In the rows, 128 means zero.
Rotation paths and how fast each direction turns (degrees per step):
Each turn is a multiple of 5 degrees from 10 to 175, or 0.
path 1
[126 128 133 121 115 116 139 134 144]
[118 120 118 121 122 107 125 140 131]
[134 117 124 117 126 117 139 133 145]
[133 121 111 124 127 118 137 146 125]
[143 120 123 112 125 130 130 143 138]
[134 134 124 125 115 127 137 149 127]
[126 126 131 112 117 132 121 148 136]
[123 134 131 122 109 119 139 140 136]
[119 119 127 120 120 114 118 142 135]
[128 121 127 124 120 112 141 130 145]
[127 118 111 121 126 111 130 142 130]
[140 119 123 115 127 123 137 136 141]
[137 126 114 124 121 124 136 148 124]
Speeds:
[127 120 121 128 135 120 132 122 130]  45
path 2
[134 137 150 132 139 132 137 138 128]
[152 124 132 124 118 127 121 119 133]
[136 137 136 133 130 147 135 142 125]
[149 134 126 118 121 129 128 111 119]
[133 137 119 143 123 139 130 144 121]
[137 132 128 123 129 118 134 119 104]
[133 124 116 153 126 123 124 135 121]
[132 116 129 117 141 118 134 132 110]
[138 118 123 149 139 130 117 121 132]
[132 121 125 113 148 132 134 141 122]
[132 131 127 137 143 136 113 111 133]
[132 138 115 116 138 131 126 144 136]
[128 145 137 126 137 128 110 118 124]
Speeds:
[123 132 138 124 134 130 131 122 120]  155
[132 123 129 118 123 124 120 125 123]  170
[123 138 122 130 124 121 126 129 121]  45
path 3
[142 135 108 116 125 129 134 129 123]
[137 120 118 125 133 115 133 130 111]
[143 142 121 128 121 127 121 133 113]
[139 124 121 141 117 113 129 125 118]
[147 134 129 121 114 121 120 117 122]
[139 125 106 128 123 118 134 116 127]
[140 131 119 114 135 118 122 117 114]
[136 137 108 138 129 126 128 125 113]
[136 127 130 135 128 115 115 119 110]
[138 137 113 135 113 127 119 116 126]
[136 118 120 128 127 113 122 110 127]
[135 136 112 121 133 131 118 113 127]
[127 119 110 135 139 119 120 118 118]
Speeds:
[126 133 117 135 124 133 133 130 132]  160
[125 129 120 120 139 129 132 128 126]  65
path 4
[138 117 104 135 124 137 127 131 119]
[123 129 105 143 134 131 135 127 123]
[114 139 113 138 132 114 131 126 137]
[129 132 119 123 125 109 115 124 145]
[146 118 115 117 122 123 117 124 134]
[139 112 110 129 126 133 133 121 120]
[125 123 106 140 124 125 140 126 117]
[119 139 110 144 126 116 126 135 130]
[129 137 116 128 129 114 110 126 145]
[136 119 116 115 132 125 117 117 142]
[137 110 108 120 122 126 135 122 126]
[133 119 108 136 120 120 139 133 114]
[127 141 112 145 133 120 124 132 121]
Speeds:
[133 133 128 126 123 125 121 140 125]  85
path 5
[110 123 123 147 137 127 126 126 114]
[110 133 129 144 130 119 130 128 119]
[111 141 132 133 129 117 128 127 117]
[109 138 137 122 129 126 124 127 112]
[115 130 136 123 130 134 117 125 107]
[118 119 133 138 135 135 122 117 108]
[118 123 131 144 137 129 131 115 113]
[115 129 136 141 137 117 134 116 119]
[115 135 140 129 132 116 130 120 120]
[116 134 142 120 136 119 122 119 113]
[121 125 139 119 136 129 118 118 109]
[124 117 135 130 138 132 123 113 112]
[124 116 135 138 142 124 129 112 118]
Speeds:
[126 133 128 135 129 117 135 128 135]  60
path 6
[136 144 147 122 128 125 127 133 140]
[142 124 149 123 140 134 118 129 131]
[123 123 145 123 143 140 125 130 137]
[121 136 143 123 127 141 128 130 147]
[136 138 145 125 122 146 120 127 132]
[128 124 141 124 131 152 118 130 122]
[111 133 138 124 130 146 127 132 130]
[122 149 138 125 117 141 127 135 128]
[133 139 142 126 126 140 116 134 112]
[116 131 139 123 141 138 126 140 114]
[115 147 139 120 138 129 129 141 127]
[130 149 143 123 129 124 122 138 122]
[136 132 144 124 141 125 118 136 118]
Speeds:
[124 125 126 129 120 142 126 125 128]  25
[118 134 127 127 125 126 135 130 137]  100
[125 123 131 142 123 123 127 132 129]  0
path 7
[130 130 134 145 120 125 138 128 143]
[124 142 121 142 123 135 135 125 121]
[136 140 132 130 124 126 136 147 119]
[134 140 129 113 114 120 135 122 127]
[138 133 116 114 137 138 136 127 129]
[134 123 135 118 128 133 134 130 146]
[118 126 118 128 122 144 134 119 142]
[123 124 120 137 129 137 130 148 139]
[120 136 126 136 111 118 132 133 141]
[133 142 110 138 131 123 132 128 124]
[147 138 135 131 128 120 137 135 131]
[135 139 130 124 122 138 141 114 125]
[131 131 127 115 130 147 136 141 125]
Speeds:
[129 123 129 114 129 135 128 126 130]  45
path 8
[127 118 142 120 139 112 124 119 131]
[138 121 121 120 144 118 126 130 140]
[120 113 117 119 139 135 134 136 126]
[120 110 130 115 128 125 127 121 116]
[129 122 131 120 133 103 117 128 128]
[123 125 126 126 149 120 128 136 139]
[128 112 126 118 145 137 137 125 129]
[131 111 120 112 123 122 122 123 121]
[116 123 124 120 134 109 120 139 125]
[119 122 140 124 150 121 132 131 135]
[140 112 122 116 139 127 130 119 133]
[126 113 110 115 128 125 124 131 120]
[111 119 133 121 135 119 126 133 119]
Speeds:
[132 132 117 127 125 121 122 134 131]  110
